These are runs of 6 systems, one row a step. Runs of the same system follow the same rule from any start.
path 1, lukof:
[[ 11  -9   9  30   4 -21  22  16   3  30 -11  21   7 -12 -10  -2 -27  15
    3   6]
 [-35  10 -21  17   6   0 -11 -14 -28  25  15  -3   7  -2 -25 -10  -6   0
   -7 -15]
 [ -6  -4  -2  -3 -22  32 -19  10  18 -16  -3 -13   7   2 -12 -22   5   6
    9 -38]
 [  2 -29  15  19   8  -1  10  16  46  13  -8  11   1  -5   1  -2 -13  18
    8   5]
 [-18 -13  -9  22  12   4   3 -21 -18  35  22  14  12 -17   2   9 -25 -11
   -7   1]
 [-18   5   0  -8 -27  31   1  -9 -16   9  13 -11  22  -3  -3 -21  25   1
   -4 -30]
 [ 10  -3   9   1 -19   4 -14  15  43  23 -15  -2   6   1  13  -8  12  23
   25  -5]
 [-19 -12  13   4  23  -3 -15   2   5  39   1   1  -2 -15  14  16 -33   7
  -11  13]
 [-14  13  -7 -16  -9  38  13  -3 -17  20  22   6  -4 -11  -3  -8  -5 -17
  -26 -20]]
path 2, buta, 9 rows:
[[ 12   3  -2 -22 -27  13 -26 -11 -28 -10 -22 -20  16  14 -10  14   3  -6
   -5  -8]
 [-18  -3   9 -11 -22 -24   2  10  34   3   4 -17 -33   8  12  -2  14  20
   11   8]
 [ 16   6  11   2  10  -8  -5  15 -15   8   2   8  -9 -25  20   9 -51 -12
   -3   1]
 [-17  15   0  -8  10   6  36  10 -20   0   5   7  -6   5 -28 -17  14   4
  -35  -2]
 [ 29  21 -29  12  -7   2 -24   6  13  -4 -22   9   2  13 -25  -3   0  -2
   23  -9]
 [-27 -39  18   2  16 -10 -15   0  18 -11 -12 -20  -2  10 -11  11 -11  21
   -8  10]
 [ -1 -13 -14  17 -13   6  18  -9  10  -7  35  17 -18 -15   8  -2 -25 -24
   10 -13]
 [  7  -2  21   2 -19   4  16   4 -41  -5 -10  -8  35  -7  -7 -17   5   8
   -7 -19]
 [-15  22 -22  17  -3 -29  -9  -6   8  22   8  -1  -4   6  -2 -12  30  14
   27   5]]
path 3, Zofur, 9 rows:
[[ 11   9  -6  -2 -26  13  13 -19 -23  26  -2   6  32   6  -2  -2  34  -1
    1  -1]
 [ -6  10  -8  -6  -7  -8 -44 -11  14  28 -11 -16   7   8  15  10  17  14
   23   8]
 [-12  -3  18 -19  19   8 -22  11  14   8   6 -11 -16 -16  33  12 -28  -3
   -9   8]
 [ 14  15  14 -23  -1  19  39  18  -7   9   6  17 -11 -12   9  -4  -5 -12
  -31   2]
 [ 28  20 -16  -7 -17   0  12   1 -10  21 -27  14   6  20 -29   7  16   3
   -9   9]
 [-10  -4 -14  -9  -8 -14 -40 -10   6   0 -18 -21 -17  23 -19  22  -8   8
    4   7]
 [ -7 -17  14 -15 -13  -1  -6  11  12 -30  11 -15 -32  -8  13   8 -36  -9
   -3 -10]
 [ 18   0  17   6 -21 -14  49  21 -13  -7   4  13  -7 -13  -1 -15 -14   0
   -5  -8]
 [  4  23 -23  25  -6 -25   5  -1 -30  15  -8   9   9   7 -33 -11   4   6
    8  -5]]
path 4, Zetun:
[[ 22  16   5 -11  13   9   8  -4 -30  24 -22  11  30   3  -2  10  15  -1
  -21  20]
 [-10  23 -15 -30  11   6 -25  -5  11  14 -11  -9 -16  21  -3  14  26   3
  -13  19]
 [ 24  -4  10 -30 -13  12 -20  14  15 -16 -20  -9 -19   4   9  22 -27  -7
   -6   2]
 [  3 -15   7 -10 -19 -18  36   2  -6   2  -1   7 -29   8 -13  20 -20  -3
  -25  18]
 [ 18  23 -30   7 -18 -12   0  -7 -34   6  -8  10  -3  10 -30   6 -10 -14
    0  -4]
 [-18  17  -2  -6 -13 -20 -18  17  -8 -12 -14 -27 -14  14 -26 -15   6  22
    2 -16]
 [  1   5  -4  13   4 -20  -9  24  22 -18   8   0 -32 -12   3  -8 -35  -1
   19 -11]
 [ -9 -18  11  22  13  -6  27   8 -22 -24  11   6   5 -14 -18 -13 -29  -5
  -15 -13]
 [ -8   4 -31  30   7   2  14 -13   2 -10  16  15   9   7 -27 -21  25  -4
   12 -11]]
path 5, buta, 9 rows:
[[  2  37  -5 -13  16  12 -19  18 -33  -1 -11  -5   2  -6 -14 -12 -16  -5
  -17 -18]
 [ -6   9  -7   1  18   3   4  24  38  -4 -15   5 -15  14 -25 -18  20  21
   -4   0]
 [ 19 -27  -7  24  19   4 -15  -2  20  -3 -15  16   7  -1 -12  19 -37  -7
    6   7]
 [-26 -38   2   4 -11  11  27 -22  -9 -13  17  -2   4   9 -20   4   1  -5
  -20  -5]
 [ 16   4 -11  11 -49  -3  -2  -9 -10  -4   9  -3   9  -3   3 -10   2  -7
   32 -26]
 [-25  -2  27   2  -3 -29 -14   5 -16  15  -4 -27  14  -8  16 -10   6  28
    9   0]
 [-18  29 -16   7  26   2  -9   4   5  18  30   9 -17 -21  21 -14  -6 -11
    7  -4]
 [ 11  11  12 -11  28  38   1  18  -5  -4 -16   7  27  -8  -4 -15   8  -1
  -22  -9]
 [ 12  -7 -17  13   8   4  13  -8  35  18 -10  22   7  17 -13   5  31   8
    6  21]]
path 6, lod, 9 rows:
[[ 24  16 -11   0 -35  21  13  -7 -24   5  16  14  10 -14   6  -7  -7 -24
    6 -23]
 [ -7  17  24 -18 -10 -13   2  18  -1  19 -18 -16   9   4   9 -14  30  31
   -2   4]
 [  1  14 -25  11  14  -8 -31   0  26  26   5  10 -21  -3   8  14 -20  -5
   18  10]
 [ -7  -8  16 -18  23  26  -1  11 -19  -9  -8  -4   3  -7  -9   7 -28  -7
  -40  -3]
 [ 11  -2 -17  -2 -21  18  37  -2  25   2   5  21 -10  14 -20  -6  26  -4
   -6  -1]
 [ 15 -18   9   8 -23 -20 -18  -8 -14  13 -32 -12  23  11 -11  17  -8  16
   13   7]
 [-48  -8  -7  -7  -8  -7 -14 -15   4   6  31 -20 -27  -1  10   4  -4  -1
   -2  -5]
 [ 25   7  12  -1 -18  10  10  28  -2 -18   1   6  -9 -21   8 -13 -35 -11
    4 -26]
 [-11   6  12  10  15 -23  37  16   0  24  -4  11   2  -1 -11 -15  19  24
  -14  16]]
path 7, Zetun:
[[ 10  -8  14 -22  -9   5   3  15  -2   9 -11   1 -23  -4  -1  23 -45  -6
  -27   6]
 [  3   9 -19  -5 -17   1  27   0 -14  15  -1  16 -22  11 -36   9 -16  -9
  -27   0]
 [  8  16 -21   6 -19  -5 -18   8  -8   9 -26  -4  -2  17 -43  -1  -8  11
    4 -15]
 [-25  -4  -3   7 -10 -23 -24  17  15   0  -4 -20 -28   4 -18  -4 -27  18
    8 -13]
 [ -7  -9  -3  19  -9  -3   8  13  -2 -11  19   5 -19 -20  -6 -11 -47  -9
    4 -25]
 [-11  -6  -4  29  -3   0  34   6 -12   0  11  12  10  -7 -31 -27  -2   6
   -5 -24]
 [-13   6 -22  36  15  -2 -18  -3  12  10   2   5  20  -2 -18 -23  13  13
   25 -15]
 [-30 -22  12  13  14  12 -28  -1  18  -4  10 -17  15 -12  14 -13  -5  11
   13 -17]
 [ -8 -24   9   9  -2  23  20  -6  24   6  31  13   5 -21  27  -8  -3  -9
    6  -7]]
path 8, Zofur (9 x 20):
[[ 13  18 -16  12  14  -6  23   6   0  35 -14  27   6   8 -25  -3  15   8
  -10  16]
 [-14  -6 -24  -4   9  15 -38 -22  -5   4 -13 -10   5  20 -29  20  -2  -4
  -10   2]
 [-13 -26  12 -23 -22  16  -9  -1  32 -24   9 -20 -20   5  14   6  -1  -1
    1  -9]
 [ 24 -19  22   9 -22 -14  37   9   7  10   3  15  -2 -15  20   5 -20   0
    7   7]
 [ -6  18  -5  10  -9 -23  11  -9 -51  30   3   2  12  -5 -11  -1  -3   3
   -8   3]
 [-10  33 -22  -8  -6  11 -41   4  -7   0  -1 -16  -2   3  -8 -15   9   0
   12 -25]
 [ -3  -6  15  -4  20   6 -12  32  46 -10 -12  -5 -14  -4   4 -11  -8  17
    2  -3]
 [  0 -18  -1  12  21   2  37   2   6   7   9  26 -13  -5 -12   9 -23 -10
  -25  16]
 [  2  -8 -13  -1 -24  18  15 -23 -32  -2  -1   3  20  13 -28   3  11 -11
  -15 -10]]
path 9, lod (9 x 20):
[[ -5  16   6   6  23 -26  20  17  16  31  -6  13  -6  -2   5  -8  17  22
   -1  24]
 [  7  16 -30  13  26  13 -31  -9 -14  15  -9  13   9   1 -20  11 -21 -16
   -3   0]
 [-17 -14   9 -25  10  37  -3   3  13 -26  -6 -14   1  13 -14  -5  18   2
  -28  -9]
 [ 27 -30  -2  11 -26  -2  17  -9  36  -4  -3  15  -2   8   4  14   0  -4
   22  10]
 [-15 -19  17   4 -14 -24   2 -21 -41  19   4 -14  16  -5   8  16 -10   4
   -7  10]
 [-15  33 -16 -12 -27   6  -5   1  -8   4  28  -8 -21  -9  10 -18   7 -11
    9 -26]
 [ 21  16  25  -7   6 -10  -3  43  13  -3 -27  -3  -3  -9   8 -13 -11  19
    4  -2]
 [-13   3 -18  17  40 -12   8  -2  13  27   5  22 -12   2 -13   8  -4   2
  -11  25]
 [ 10  -1 -17   0   5  35 -15  -9 -23 -15 -11   3  20   7 -32   3 -12 -17
  -16 -17]]
path 10, getid, 9 rows:
[[ -6 -15  24 -21  25  24   9  11   1 -10   6   0  -6 -15  17   7 -24 -11
  -31   5]
 [ 26  21 -20   3  -6  19  35   2  -4  21   3  34   2  -1 -15  -5   7 -15
  -12   0]
 [ 12   5  -2   1 -17 -10 -24  -4 -19  20 -34 -11  23  17 -23  10   6  18
    5   2]
 [-33 -13  -5 -19 -13 -12 -17 -10  20  -4  11 -23 -37  15   0  17  -1   5
   -3   9]
 [ 13  -9  14 -10  -6  20   9  16   2 -24   8   3 -15 -19  13   1 -41 -19
   -9 -16]
 [  5  13   2  11  -4  -5  47  16 -17  17  -2  20   5  -5 -24 -21   7   8
  -17  -6]
 [ -1  14 -27  24  -5 -19 -34  -8  -9  17 -12  -4   8   9 -25  -2  -3   8
   24  -8]
 [-38 -23   9 -12   9   6 -25  -1  19 -24   3 -31  -9   8  -3  -2   4  13
   -7  -7]
 [ 12 -20   2   9  -1  19  24   5  32 -15  20  20 -12 -15  15  -3 -19 -16
    5  -6]]
path 11, lukof, 9 rows:
[[-18   7   6  -2  38 -27 -16  -1 -11 -31  12 -16 -11  -5  19   0   2  -4
    3  17]
 [ 18  21  -5  -9  23  11   8   7  -6 -43  16   9  -6 -11  17 -11   6 -28
    0  -2]
 [ 29   6   1   2  28  -3  17   0  -2 -23 -16  14  22   8   1  -2  35  -2
   -1  24]
 [  3   1 -20   0  21 -15 -22 -30  -2 -13   1  -2   2  16  11  24  22 -13
   10  31]
 [  2 -10  14 -25  -1   1  -8 -13 -13 -45   9 -20  -3   2  27  14   7 -17
   -3   8]
 [ 24  10  11 -13  -5 -19  33   6   5 -21   9   7 -14  -3  30   1  21  -9
    6  22]
 [ 23  28   0  -1  19 -33  -1  -3 -34  -1  -9   3  10  -2  15  10   9  -5
    6  27]
 [-11  29 -12 -24  21  -8 -19  -3 -18 -27   2 -16 -14  12   0   0  23  -7
   -9  10]
 [ 32   7  -1 -21   9   5  -6  14  15 -48 -13   0 -16   9   5   7   1 -14
    1   7]]
path 12, getid (9 x 20):
[[  0 -17 -14  19  21  -8 -17   3  41   4 -19   7  -6  16 -23   9  -2  15
   10  14]
 [-12 -45   2   6   9  13  -1 -26  -5 -20   8  -2   9   5  -7  22 -19 -15
  -13   5]
 [  9  -9  -3  -5 -41  17  33 -15  -7 -16  20   6   5   0   3  -9  19 -16
    4 -16]
 [ 17   6  19   9 -35 -31   7  11 -11  13 -11  -7  14  -8  15 -11   6  18
   26  -5]
 [-35  16   3   3  18 -36 -14   1 -13  15  18 -16 -17 -10  18  -4  -3   9
    6  10]
 [ -5  23  -8  -8  35  28 -21  14   6 -16  14   2  -5 -16  13 -15  -8 -16
   -3 -14]
 [ 17  -2   3   3  28  24  19  16  26   7 -19  21  18   4 -12  -9  21   9
  -13   9]
 [ 12 -20 -18  17   3  -7  -7 -30   2  22 -11  13  18  16 -13  28   1  -2
    6  25]
 [-14 -19   3 -25 -27  11 -13 -30 -19 -14   8 -23   4  12   8  19  11 -11
   -7   0]]

Name the system that made each run.
path 13, 2 rows:
[[  9  13   0 -21 -14  29  -2  -6 -26   2 -16  -7  28  12 -15  -5  28  -1
  -17 -10]
 [  3   5 -12  -9 -14 -12 -22  -1  41  10 -11  -7 -18  18   7  11  21  14
   22  15]]
 -> Zofur
path 14, 2 rows:
[[ 15   6   0   7  -4  18  13   9  11 -34  19   7   7 -15  18 -27  12 -14
   18 -24]
 [  5 -20  22  20  24 -16  24   4   8  -5  -7   9  28  -3   6 -11  24  18
    5  17]]
 -> Zetun
path 15:
[[ -8 -30 -10 -11   9  17 -10 -26   4 -15  -8  -4   2  24 -20  29   5  -9
  -20  17]
 [  9 -30   1  -9 -41   0  16 -22   8 -20  14  -3 -13  10  10  20  -2 -16
    7   4]]
 -> lukof
path 16, 2 rows:
[[-19  -5   8 -30  19   1   0  -2   4 -33  -3 -19 -15  18  -2   7  26   2
  -24  17]
 [ 41  -4 -12  -7  -9   0   0  -5  17 -31  -7  12 -13   8  10  20  -4 -23
   15  13]]
 -> Zetun
path 17:
[[ 22  -2  -8  14  13 -25 -27   1  10 -16 -31  -4  10  16 -13   8   5  11
   22  14]
 [-30 -20   6  -6   5 -23 -18 -15  -7 -27  17 -26 -19   1  12  15 -16  -5
    0   7]]
 -> Zetun
path 18 (2 x 20):
[[ 10 -44  10  10  -2  14  29  -6  12 -14   4  16   3  -4  -7  12 -25 -11
  -11   4]
 [  5 -12  -8  13 -39  -9  26 -24 -32   2   9   4  13   5 -16   2   7  -7
    4  -7]]
 -> buta
path 19 (2 x 20):
[[  5  -3   1   1 -33 -34   7  11  26 -16  -1 -10 -27  11   3  -3   9  14
   25   1]
 [  9  -8   7  27  11 -32  -3   9 -20  -5  -2   4   0 -17   0   5 -46  -3
    9   1]]
 -> Zofur
path 20 (2 x 20):
[[ -1   5  -6  22  35   5  15  -8 -33   3   3  17  34  -7 -15 -10   7  -7
  -14   2]
 [ -2   9 -18   1   0  25 -17 -13   6 -12  -1  -5  26  12  -9 -16  44   0
   12 -14]]
 -> lod
path 21, 2 rows:
[[ 19  -4  17 -22 -23  -1 -12  20  -7  -2 -32 -12 -10   5 -11  16 -34   7
  -13  -4]
 [-19  -1  -5   2 -15 -26  26  12  11  14   7   5 -41   6 -22   1 -16  10
  -13   6]]
 -> buta
path 22, 2 rows:
[[ -8  35 -17  10   3  -2  -7  -2 -29  -4  11  -3  17  -5  -7 -30  26  -2
   12 -21]
 [ -4   4   2   4  17  -6 -29  14  36  -7 -15 -12   6   5   7 -13  23  22
   23   1]]
 -> getid
path 23:
[[ -3  19  -9   0 -21 -18  13  -5  10  48  14  10 -14  -3  17   3  17   7
   12  15]
 [  0  20   4 -24   8  16 -34   4 -25  23 -14 -10   4  -7   8  15 -23  -5
  -18   0]]
 -> buta
path 24, 2 rows:
[[ 31  25 -18 -17   7  -8 -13   3  -5  -1 -17  11 -21   9  -3  26 -17 -17
   -6  21]
 [  3   3  13 -32  -2 -10  -3  12 -14 -34 -20 -21 -19  17 -14  12  -5   2
  -25   8]]
 -> Zofur
